Rotation paths and how fast each direction turns (degrees each step)
Each turn is a multiple of 5 degrees from 10 to 175, or 0.
Each row of a path follows its step; steps can be skipped.
path 1
step 7: [  1  25   7  -6  -8  -2   8  40  11 -17  -2 -15  -1 -33   8 -15   1  38
   0 -51 -26  19 -28  33 -13  -9  15   2   3  28   6  -3  17  25  -8 -16
  -1   0   1 -26   1 -13  -7  19  11 -10  -3 -17 -24  27  13 -24  20 -37
   1 -30  -2]
step 8: [ 25 -23   5 -22 -18 -10   2  27  24   5  46  -1   2   2   7  -6 -33   4
  -7  21 -13  -6  16   8  15  26 -22  -6  23  17  14  36  11  36  13  -2
 -16 -21 -18   0   4 -21  20 -19 -22  11  13  10   1  23  -6 -16 -30  16
 -32 -31  -3]
step 12: [ -9  44   5 -18  20  -4   9 -29  -2  -5  64   8  18 -27   9 -13 -10  -7
 -30   6  40 -11 -26  10  -1  -4 -19   1   1  -2 -24  23   2  12  16  25
   0 -10 -25 -22   3  25  -4  11 -22  14 -10  -1  -6 -18  27   4   8  11
  -1  29  -3]
step 14: [ -3  -4  24   1  -4 -45 -13  -5   5 -11  31  -9 -16  28  11  11 -32  42
 -45 -26  13 -18  -3 -16  -5  20  -6   5  -1   0 -12   0 -28 -31  14  27
 -10  -3 -24  -2 -18 -30 -29  23  -7   7  -1  23  15   1 -12  -6 -13  -7
 -19  17 -27]
step 21: [  3  13  26  -6  15 -17  -1 -31  13  18 -21  25  19  -6 -13  -6   3  -3
  -3  51   4 -24 -10 -28  -4   4 -15  12   0  42 -22   3 -11  41  24   2
  20 -14  -8  -2  -9 -15 -26 -18  -5   6 -24 -15  -1  12   1   4  -9  31
 -11  -3  43]
step 23: [ -7   4  19 -19  34   0  14 -52   5 -11  -7 -17  -8   2   3   1 -20  15
 -47 -40   8 -17   3 -16  25  -8   0  -1 -10   5 -24 -15   5  19   7  25
   7 -27  27  37   9  -1 -21  -5   6   7 -23 -19 -12 -12 -28 -16   8  -7
   9 -23  15]
step 25: [  4  22  -2 -38  25  22  -8  33  20  -2  18   3   5  19 -10  14 -37   0
   5  -1  11  -6  -5 -36 -23  31   5  16  14   7 -20  22   8   0 -16  28
   1 -30  19   7 -12 -10 -20   7   7  19   4 -18 -40 -15 -22  37  15   0
  13  -9 -24]
step 26: [-14 -26  24  -7 -24  -3 -30  18 -11   1   3   0  34  12   4  22  14  25
  29  -4 -15  11   1   5  -7  14  14  -6  26 -20 -15  41 -22   7  -3 -23
  21  -7  14  11 -43  -9   6   5  13 -38 -16  -4   5   6 -14 -22  44   0
  -9  19  -8]
step 31: [ -3  16  16 -19  27  -5  -7 -23 -11 -21  -7  21 -29  12  -2  -5  -8   2
  19  34  17  -3  36  22  17  42  -6 -11   6  20   5 -16 -13 -31  -2  53
  12   4 -19  14  -9  11   3 -26  -6 -12 -15  11 -35 -25  -3 -14  21  -8
   7  -6 -18]
step 32: [  6  -2  55  16   1  10 -17  16  -8  -5 -33   7  -2 -13  40  32  17  35
  -5 -25  12 -12 -22  -7 -14   6  -5  -6  -3  17 -14 -26  -3  -4  -1  -6
  -3  -5  -7 -16   0   6  -3  -8  -5  -7 -14 -38 -27 -11  24 -26  23 -27
   7  -9  45]
[ -9   3   0  -5   1   9  -6  -2   5  -6  -3   0   3 -11  -9   5  -2   0
   4   9   8  -2  -3   2  -2  -1  -4   3  -2   2   7   1   0  -4  -9   2
   1   1  10   0  -1   3   0   2  -7  -1   4   7 -11   0   5   5  -3 -11
  -2   3   1]
115
[  2  10  -1   0  -2  -1  -2  -5   3   9   4   1   7  -1   4  -1  -6 -16
   6  -2   1  15   7  -6   2   3  -1  -1  -4   8  -2  -4  -5  -4   2   1
   2   5  -4  -5  -4   0   3  -1   3   1   3  -9  -6   0   1   4   0  -7
   3   3  -2]
115
[ 10   2  -6   4  -1   7   0   5   2   3   2  -4   4   7  -1   8 -10   2
   7   2  -3   2   0   5   8  -2   4   6   0  -4   3   0  -1   5   4 -13
  -7  -6  10  -1  -2  -1  -2   3   3   3  -1   0  -7   1   2  -4   7   0
 -11  -3  -8]
40
[ -3   5 -10  -3   8   2  10  -5  -4   8 -10   2  -1   1  -4  -2  -7  -4
   3   1  -4  -4  -1   1 -10   8   6   2  -2   0  -4  -6   0   8  -8   2
   3  -3  -3   7  -1  -2  -8  -7   5   4   0   4  -2   8   0  -3   0  -4
   3  -7   0]
175
[ -5  -4   7  -1   6   3   6   2   7  -4  -1  -5  -2  -2  -6   5  -3  -7
   2   3   1  -5   8  -6   2  -1  -2  -2   1   2  -8   3   2   2   7  -2
  -7 -15  -6  -3   8   2  -1  -4  11   3   7   0  -2  -5  -6   0  -3  -3
  -4   3   8]
170
[  3   1   4  -3 -11  -5   5   0   2  -1   7 -11   0  -9   1 -11  -6  -4
  -3   5  -2  -2  -2   9   0  -1   4   2  -4  -5  -5  -3   6   1   1   2
  -3   3  -4  -4   0 -10  -5   7   0   8   3   4   5   3  10  -3  -6  -4
  -4   5   0]
10
[  5  -5   4   0  -6   9  -3   1   4  -4  -2  -1   0  12   3  -2   2  -4
  -3   0  -1  -4   1   2  -5  -6   0  -3  -2   2   1   6  -3  -2  -3   6
   2   8  -7  -7  -6  -1  -1  -7   1  12  -2   7 -13  10 -10   1   6   0
  -5   2   1]
65
path 2
step 7: [ -3   3   4  11  17  25   9  -6  15   1  26 -30  28 -18  33  17   1   0
  17  52 -13   1 -12  -3 -24 -39  31  -2   7 -33  15  13  13  16  27  -5
 -10   8  -2 -17  15 -16  12   0 -21 -16   7   2   4   7 -13 -23  -6   4
  13 -33   1]
step 10: [-16  23   7  11  34  42  -2 -18  22  14  -5 -40 -26  16   7 -37  15 -11
  17   7 -16   7 -13  -2 -24   4  20  -9  38  14 -22  -1  -5  21   7 -28
  24 -15   5  -7   4 -17  -3 -14 -41 -19   7 -10  11   0   2 -15   0   9
   4  12  -4]
step 14: [ -5   9  -1 -16  21 -18  20  -6   2   5  38  -5   7  37 -10 -21  -6   8
   2 -15   3 -23  -3 -21  -9 -10   7 -11  -1  10  24  -6 -12 -15 -23  10
 -19 -20   1  20  -5  16 -31  14 -43  -4  27  13  24  10   2 -27  -5 -51
  22   9  -3]
step 15: [-22   3 -27  -3 -12 -17 -10   5   3   7   2  -6 -12  -4  20 -24  -8  20
  20 -14 -23  25  15   0 -20 -17  30   3  15 -14  -5  -9  -1 -10  16 -16
 -22  -5 -27   0  37 -31  -8  17 -31 -11   7 -39  -6   1 -32  25 -30 -21
 -12 -26  15]
step 17: [ 10 -20 -10  -6  31 -17  31  10   2   8  34 -19 -12 -18  17   3   5 -23
  15  14 -21   4 -19 -26  -8 -38   0  -2 -10 -17   9  38  17 -19  -3   4
 -15  -6  18   7  35 -11   2  38   4   8  30   2  -7 -14  -1 -29 -16 -13
  19   6  15]
step 18: [  7  19 -16 -19  -4   3  -1   9  -6  22  -1 -11 -24  16   8   7  27  33
   5  15 -23  -3  13 -13 -36 -15  39  -8   3 -27  21   5 -14   8 -11   0
  11 -27  -6 -11 -16 -30   2 -17 -40  21 -39   2   6 -29 -15  -9  -9   3
  11   6  31]
step 19: [  8 -14 -20 -20  24   5  21 -43  28   6   3  -3   7  23  -4  12  -2   1
   6  20  17 -20   2 -14 -15  -5  -1   8  36 -19 -17   1  25  31  27   2
 -22 -23 -15 -10  10 -15  22 -12 -31 -37  20   2 -26   5  16  -6 -13 -19
  26   6  -6]
step 20: [-27   1 -22   3   4  18  51 -13 -14  -1  -1 -11 -21   3   9   9  13 -12
  31 -24 -46  19 -28   5 -11  -8   9  -4   7  -4  -1 -21  -9 -25  -8 -25
  14 -29   7   7  19 -10  -5  -8 -18 -20  16  16  30   2  -9 -32   4 -11
  28   0  -7]
step 22: [ 12  35  36   8  13   8   2   8  14  -6  -1 -37  16  -6 -15   2  11  15
  13  10   0   7 -13 -32   0  -4  11 -16 -14 -17 -14  -5  10  37   6  -1
   0 -27  -8  -3  10 -14 -28  -7 -28 -16  49  26   6 -14  26 -27 -22   1
  22 -21  -7]
step 32: [-23   2  -4   1  18  -4  -6   1 -17 -10 -13 -12   9  -5   0  -8  11  -2
  44  -6  -9  27 -10 -40  14 -18  12  -3  -1 -26  -3 -17 -11 -17  -5  19
 -15 -44   7  13  25   8 -22  21 -16 -30  17 -21 -18 -26  12  -7 -32 -13
  38  -9   0]
[ -9   5   1  -4  -8   0   0  -3  -5  -2   1   5   2  -3  -3   4  -2   0
   6   3  -3   6  -5  -4  -6   8   8  -9  -2 -14   3   5  -8   1   0   1
   5   5   2   0  -4   9 -11  -4   1  -7  -2   5  -3   0   7  -2  -1   0
  -1  -2   3]
175
[  0   1  -1  -1   4   0  10   4   6  -2   3  -3   4   3  -6   6  -4 -10
  -8  -9  -2  -3   6   3   1   3  -5  -9  -2   0   0   6  -7  13  -3  -3
  -5  -2   3   5   8  -3   3   1  -2   0  -2   3   3   9  11  -2  -7   5
  -1  -5   0]
125
[ -3   9   1  -1  -8   1  -2   4 -12   4   1  -8  -2   4   1  -2  -4   2
  -3   1 -16  -3   0  -5  -3   3  -6   2   9   2  -4   0  -1   2   9  -7
  -2   4   5  -1   2   7   8  -2   0   6  -7   3   1   2  -7   4  -5   3
   1   4   1]
140
[ -8  -4   5   5  -2  -5   3   0   6   4   1 -10   0   8  -1   6   4   2
   2   2   0   2   7  -3  -3  -3  -9   2   0  -6  -3  -3   0   2   7   5
  -5   2  -4  -3  -6  -7  -7   1   1 -12 -11   0   5   5  -5   4   6  -6
  -4  -4  -6]
90
[ 11   0   4  -2  -1   3  -2  -6  -1  -7   1   4  -3   4   3   0  -1   1
  -8   5  -8   5  -2   6  -9  -1  -7   4  -2   4  -2   2  -6  11  -6  -1
  -2  -3   8  -6  -2   0  -4   3   1  -7   5   4  -9  -3  -5  -2  -3  -7
  -6  -2 -11]
125
[  9   8  -3  -5  -8 -10  -7   6   2  -3  -5   5  -2  -1   1   7  -5   5
   5  -2   6   3  11  -5  -2   2   2  -2  -4   0  -9  -6   2   0   1  -3
  -7  -4   5  -1   3  -9  -3  -9  -2  -3   0  -1  -4  -1   5   8  -6   2
   6   4  -3]
110
[ -2  -8  -5   0  -5   1  -3   2   6  -3  -1   4 -12   3   4  -4  -8  -2
  -4  -3   3  -5  -9   5   0  13   5   2   1   0  -3 -11   1   1   8  -7
   2  -2  -1   3  -1  -2  -1   4  -1  -4  -5   3   4   7   1  -7  -5 -13
  -1   2   2]
70
path 3
step 1: [ -8 -23  14 -24 -20   5  -5 -17   2  21  44   3  12  -4  -8  16  -4 -13
  -9  21   5  15  32 -11   5  -1  40  57 -13   4   2  -3   1  40  22  -6
 -19  18   7 -18 -20  19   4  -7   5   8   7  -1   2  19  12 -16 -14  -2
  34  22 -30]
step 9: [  7   2   0  -3  17  17 -43   1  -1 -14   2 -18 -12  -1  -9  22   3 -29
  -7 -16 -35  -3  13 -22  -8  -6  51  14   9  22  -1   0  20  -8 -27 -14
 -21 -34 -10   1  -8   5 -12 -31 -31  24  -2  -6  20  -9   4  50 -20   1
  -3  18   0]
step 11: [-16   6   6  -1   4  -4   3   3 -26  11 -22  -1  27   6 -29   6 -22  -5
 -13   1  21  -2 -23 -24   2  -9  12  25  20  44  34  23 -28 -31 -16  -5
  -6  29  -1  25   8 -20  10  32  -7  28  -6  26   6  -4  26   9 -19  25
  19  29   1]
step 19: [-20  -7  29  10  27  -6 -13   4  -8  14  -4  35  43 -17 -30 -13  -8   7
  37 -15 -11  12  -1   3  19  -1  23   5 -16   3   0   8  27   7 -41 -12
  40  -5   9  15  -6   0   0  -8  13  43  10  11 -14   3 -16 -18   9   3
  24 -15 -30]
step 22: [-10 -20 -11   9 -13 -10  -6  -9  19  32  43  -8  11  14 -21   7   9 -27
 -13  24 -27   3  52 -39   7   1 -23  19  -2  12 -19  28 -29  12 -11   7
 -17  10   6   1  -7 -11   9  23 -19   7  -6  18   4   3  16 -18 -27  -6
  21  17  -2]
step 23: [ 19  25  -8  -2   6  10   2 -14   0 -13   5  22  28  -7 -22  18  11  16
 -17  -4 -11 -19 -36   7  -2  -5  21  11   5  36 -27  41 -26  23   5  -2
 -28   6  -2  11 -26   6   8 -17  15  19  -8  52  32  11  -2  27  16   2
  -3   0 -12]
step 25: [-32  34  16  -9  21 -10  -5  23 -10 -18  -7 -14 -11 -15 -16 -10 -38 -33
  -7 -17 -14 -35   5  -7  23  13  12   8 -22  -7   1 -24   5 -11 -17   7
   2  -2   6  12  -5 -20 -26 -27   8  21  18  47   4  31 -11   4 -16  23
 -15  16  -1]
step 26: [-21  -8  19 -21   3  24  -4 -23 -21   2   2   4  27 -16 -12 -22  -8  12
  -8   0  21 -10  45  -4 -18  -5  -5  29   1  15   0 -33  19 -29   5  12
 -23 -26   0 -34   6  23  34   2 -10  -2  19  15   1  -6   9 -17  14  -6
  13  27 -42]
step 27: [ -2 -50 -19  -4  12   0  14 -16  10  22   2  -5  19  17  -2  -9 -38  -1
  -7  -7  38  24   9 -30   9 -11  34 -29  -5   1  19  13 -12  10 -23 -31
 -31  -4 -28   5  -2  -8 -17 -16  -7  15   6  34   0  23   7 -12   8  22
   5   9  -1]
step 29: [ -4  -2 -24  15   3  -5  22  -7  -2   2  58  31   5   2  -7 -10  19  14
 -20 -12 -20 -10 -32  27  20 -24  -7   1   2   5  18  16   2 -22 -30  -2
 -24 -24   9   7 -21 -17  -8 -12 -23   9 -11  -4  17  14 -24 -13 -20  22
 -16  43  -4]
[ -4   5  -1  12   0  -3  -4  -8   7   3  -1  -1  -2   0   6   2   4   6
  10  -1   6  -7   1  -4  -1  -6   1   2  -2   2  -8  -3   0   2  -6   9
   1   5   0  -2  -3  -7  -6  -7   1  -1  -3   6   0 -16   7   3  -4   2
   3  -1  -3]
25
[ -4  -4   2   8  -4   4  -4  -1   4   8   3  10   2   1  -2  -2   3   0
 -13  -2   0   3   4   2   0   0  -6   0   1  -6   1  -2  10   1   3   7
  10   1   0   5   0  -5   8  -6  -3  -5   5  -5   4  -2  -4   0  10  -6
   8  -1  -9]
155
[  7   1  -2  -4   1  -1   1  -4  -2   4  -1   3   7  -8   4  -3   5   9
  -8  -4   1  -4  -6  -1  11   1  -5   6  -2  -9  -3   3   1 -16   1   0
 -10  -3  -5  -2   0   6  -1  -3   8  -3   2  -2   0  -5   3  -1  -2  -9
  -3  -4   1]
135
[ -1   4  -3 -11   0   2 -15  -7   8  -6   4  -2 -12  -4   3  -3 -10   2
  -1  -4   1  -4   0   4  -3   7  -3   8   1   4  -6   2  -3   0   8  -4
   2   2   0   4  -3   4  -1  -7  -3   3   6   1   1   5   1   3  -4  -2
   5  -6  -3]
45
[ 8 -2 -5 -1  1 -2  7 -7  6  2  1  0  5  0 -2  4 -3  4  1 -8  6 -4  4 -9
 -2 -2 10 -2  6  8 -2 -3 -2  3  0  0  4  0  8  9  4  7 -2  9  9  5  8 -3
  5 -2 -6 -3  8 -6  3 -4  0]
95
[ -5  -8   7  -5   7   4  -4   1  -2  -2   1   3  -3  -3   2  -2   2   5
  -1 -12  -4  -4   4   1   6   2  -3   0   3   4   6  -3   9   4   4   6
  -3   5   2  -3  10  -4  -7   2   1   9 -11   1   1  -6 -12   5  -5  -1
  -7  -1   1]
70
[ 2  4 -4  0  2  0  7  4 -2 -1  8  2  3 -3 15  8  2 -2 -5 -6  8  0 -2  4
  1 -1 -3 -3 -8  0  1  3  5  8 -3 -2 -4  2  5  5 -2 -6 -3 -7 -2 -2  5 11
 -5  8 -6 -8  3  5 -3 -9  0]
170
